Each path below is one point turned by a fixed rotation once a step. After each direction that follows a path, write how fast that rotation turns it, in degrees each step (0 if it stays still).
Each turn is a multiple of 5 degrees from 10 to 175, or 0.
Each row of a path follows its step; steps can be skipped.

step 4: [ 1.27  1.42  0.39 -0.82 -1.18 -0.19 -0.52  2.57 -2.22  0.12  1.30  0.18
 -1.24 -1.41  1.07 -0.69  0.33  0.33 -1.74  0.29  1.63 -0.85  0.92  2.42
  2.85  4.17 -0.42  1.26  1.33  0.61  2.06 -0.70  0.46 -1.68  1.00 -0.74
  0.39 -1.40  1.90  2.33 -3.10 -1.25  0.89  2.95 -2.18 -2.68 -0.04  0.30
  1.86 -0.48  0.44 -0.88  0.35  0.99 -0.69 -4.38 -0.65  1.96 -1.55 -2.74
 -1.20  0.03 -2.89  0.89 -1.15 -0.89 -0.21  1.17  0.86]
step 5: [-0.43  0.39  0.46 -4.21 -2.86 -0.22 -0.19 -0.22  0.62 -3.82  2.14  2.70
  0.13  1.12 -1.19 -1.23 -1.45 -0.32  0.20  1.63  0.50 -0.96  0.01 -0.62
 -1.82 -3.10 -0.82 -1.73 -0.22  0.34  1.36 -1.64 -1.96  0.34 -2.43  0.90
 -1.07  1.77 -0.96 -1.78  3.74  1.39  1.15  1.18 -0.09  0.53  0.78 -0.77
  0.11 -0.34 -0.04 -0.31 -0.81  2.82  3.48 -0.35  0.52 -1.77 -1.62 -2.14
 -0.97  0.31 -1.58 -0.39  0.82  0.11  0.20 -1.04  3.51]
step 6: [ 0.34  1.36 -1.15  0.96  4.66  0.55  1.10 -0.63  0.83 -0.35  1.24 -2.86
  1.46 -0.30  0.47  1.74  1.72  0.80 -0.48  0.61 -1.02  0.50 -0.76 -1.36
  1.67 -1.62 -0.30  2.75 -5.39 -0.55 -0.13  0.53 -3.29  0.33  0.54  0.01
  1.75 -0.43 -1.54 -0.61  2.21 -1.57  0.99 -1.22 -0.53 -1.58 -1.59 -1.42
 -0.11  0.52 -0.50 -1.09  0.01  0.76 -3.16 -2.22 -1.25  0.37  3.22 -1.63
 -1.29  1.87 -1.39 -0.91  0.63  0.01  2.33  0.25  1.02]
step 8: [ 1.52 -2.22  3.08 -0.22  0.70  0.51 -2.10 -2.64 -0.55 -2.44 -2.86  2.08
  1.66  3.47  1.14  0.23 -0.74 -0.38  1.62  0.76  0.82 -2.08 -2.42  3.30
 -1.44  0.48 -0.70  1.44 -1.47 -1.21 -3.30  0.46 -1.35  1.91 -1.92  1.21
  0.86  0.11  3.03  1.86  0.34  1.67  0.12  1.26  2.54  1.01  0.26 -2.29
  1.06  1.53  1.10 -0.54  1.39  0.28 -1.20  1.44 -0.18  0.87 -0.19 -0.68
  0.17  0.38  1.93  0.29 -1.15 -0.43  0.16 -0.52  2.49]
step 10: [ 1.34 -0.74 -0.47  0.45 -1.20 -0.68  1.74  0.34 -3.61  2.44  0.90  1.37
 -2.24  0.48  0.16  0.54 -1.94  1.32 -0.13  0.04 -0.32 -2.79  0.42  0.19
 -0.74 -1.06  2.48  0.14 -0.67 -1.09  0.83  0.61 -5.19 -2.51  0.86 -0.86
  0.46 -1.47 -2.22 -0.32 -0.01  0.70 -1.72  2.72  0.44  0.10  0.03  1.67
  2.43  0.49 -0.48  1.10 -0.25 -0.53  3.78  0.24  1.86  1.29 -1.00 -0.06
  0.64 -3.27 -0.81 -2.69 -0.42 -0.11 -2.03  0.02  2.72]
step 12: [ 2.52 -0.33 -4.11  0.26 -1.66  0.90  2.97 -1.61  0.28 -1.30  1.28 -2.27
  1.86  1.48 -0.29  0.17 -0.49  0.31 -0.76  1.59  1.88  0.97  1.77  0.33
  1.09 -1.82 -2.00  3.49  0.40  0.48  0.03 -0.62  1.82 -2.76  1.99 -2.16
 -0.97 -1.57 -0.09 -0.19 -0.81 -0.95 -0.52 -1.02 -0.55  0.50  0.30  1.45
  2.38 -0.30  0.36  2.81 -0.84 -0.44 -0.02 -1.13 -2.38 -3.17 -0.73 -1.81
  0.15  1.14  2.60  0.96 -2.39  0.59  2.28  1.38  1.53]
step 16: [-0.19 -1.04  0.39 -3.60 -0.65 -1.18  2.47  2.20  0.86 -1.63 -1.62 -0.06
  0.09  0.01 -1.02  0.88 -1.07 -0.04  0.34 -1.28 -1.64 -2.09 -2.16  0.96
  1.63 -0.05  1.27 -1.99  0.18 -2.38  1.66 -0.93 -0.53  1.05  0.27  2.81
 -2.39  2.44  1.43 -0.09  1.51 -1.40  0.85 -1.06  0.84 -1.89 -0.44 -1.06
  1.81 -1.12 -0.62 -1.40  0.00  1.90  1.99  0.46  2.41 -0.20  0.18 -4.18
 -3.77 -0.06 -0.77 -0.91 -0.02  0.94 -0.21  0.97  4.00]
step 17: [-3.00  3.47  2.01  0.32  0.94  3.06  1.39 -1.32  2.08 -1.08  1.64 -1.65
  0.45  0.62  1.62  1.69  0.40  0.27  0.47  0.14  0.19  0.81 -1.02  0.69
  0.21 -3.67  1.26  2.16 -2.69 -0.37 -2.04 -0.46 -1.71 -1.45 -1.49 -1.18
  0.69  0.14  0.60 -3.33 -0.69 -1.88 -0.29  1.31  1.50  1.11  0.22 -0.08
 -1.57  0.93 -1.51  1.74 -0.20 -0.66  0.00 -2.63 -2.89 -2.33  2.85  0.38
 -0.90 -0.32 -0.02 -0.74  0.16 -0.94  1.53 -2.28  2.50]
Speeds:
[ 0.42 -0.03  0.14  0.25 -0.30 -0.27 -0.12 -0.23  0.59 -0.61  0.14 -0.23
  0.09 -0.83  0.44  0.29 -0.31  0.39  0.21  0.32  0.28 -0.12 -0.09 -0.36
  0.27  0.54 -0.12 -0.55  0.02  1.02  1.14 -0.14  0.07  0.18 -0.09 -0.09
  0.37 -0.17  0.17  0.06  0.15  0.30 -0.13 -0.01 -0.65 -0.45 -0.08  0.27
  0.13  0.29 -0.89 -0.22 -0.64 -0.12  0.18 -0.19  0.15 -0.57 -0.10 -0.03
 -0.53  0.21 -0.20  0.87 -0.54  0.30  0.39 -0.44  0.10]
35
[ 0.05  0.36  0.17 -0.22  0.00 -0.13  0.60 -0.65  0.10  0.76  0.26  0.69
  0.49  0.18  0.40  1.12 -0.42 -0.20  0.24  0.29  0.54 -0.74  0.14 -0.25
 -0.03 -0.07 -0.16  0.60 -0.29 -0.47  0.06 -0.35 -0.17  0.02 -0.52 -0.20
  0.05 -0.49  0.04  0.04  0.38  0.32 -0.57 -0.02 -0.32  0.52 -0.15 -0.11
 -0.10 -0.34 -0.15  1.14 -0.09 -0.56  0.09  0.67  0.04 -0.23 -0.35 -0.18
 -0.04  0.43 -0.10 -0.11 -0.39 -0.52 -0.22  0.18  0.21]
160
[-0.33  0.04 -0.29  0.95 -0.29 -1.01  0.20 -0.01 -0.25 -0.03  0.19 -0.08
 -0.04  0.04  0.55 -0.96 -0.05  0.09 -0.08  0.41  0.41  0.04  0.37  0.15
 -0.97 -0.05  0.24  0.05  0.26  0.06 -0.01  0.23 -0.14 -0.17 -0.04  0.15
  0.50  0.39  0.22  0.43  0.41 -0.30 -0.19  0.85  0.59  0.13  0.80  0.04
 -0.15 -0.32 -0.01  0.78 -0.14  0.27  0.91 -0.13  0.10 -0.63  0.02 -0.01
 -0.03  0.29 -0.09 -0.45 -0.06  0.08  0.51  0.01 -0.35]
140
[-0.06  0.03  0.74 -0.41  0.69 -0.59 -0.26  0.18 -0.57 -0.31 -0.14  0.17
 -0.35 -0.32 -0.24  0.19 -0.23  0.74 -0.29 -0.26 -0.76  0.22  0.18  0.08
 -0.18  0.01  0.19  0.09  0.62  0.20 -0.56 -0.20  0.58 -0.14  0.15 -0.28
  0.28 -0.38 -0.03  0.53  0.02  0.30 -0.18 -0.07 -0.33 -0.11 -0.12 -0.01
 -0.11 -0.26 -0.90  0.60 -0.12  0.26 -0.65  0.02 -0.18  0.13 -0.09 -0.68
 -0.61  0.52 -0.05 -0.50  0.85 -0.62  0.38 -0.42 -0.43]
160
[-0.53  0.20 -0.10 -0.33 -0.39 -0.05 -0.40 -0.58  0.10  0.26 -0.09  0.33
 -0.04 -0.09  0.39 -0.28  0.14 -0.19  0.48  0.78 -0.21  0.37  0.05  0.57
  0.02  0.26  0.20 -0.51  0.42  0.16 -0.28  0.39  0.42 -0.09 -0.23  0.62
  0.40  0.23  0.30 -0.61 -0.54  0.39 -0.35 -0.32 -0.40  0.29  0.25 -0.37
 -0.06  1.02 -0.28  0.19  0.25  0.01  0.11 -0.20 -0.10  0.18  0.20 -0.18
  0.35  0.22 -0.58 -0.66  0.12 -0.24 -0.46 -0.56  1.28]
120
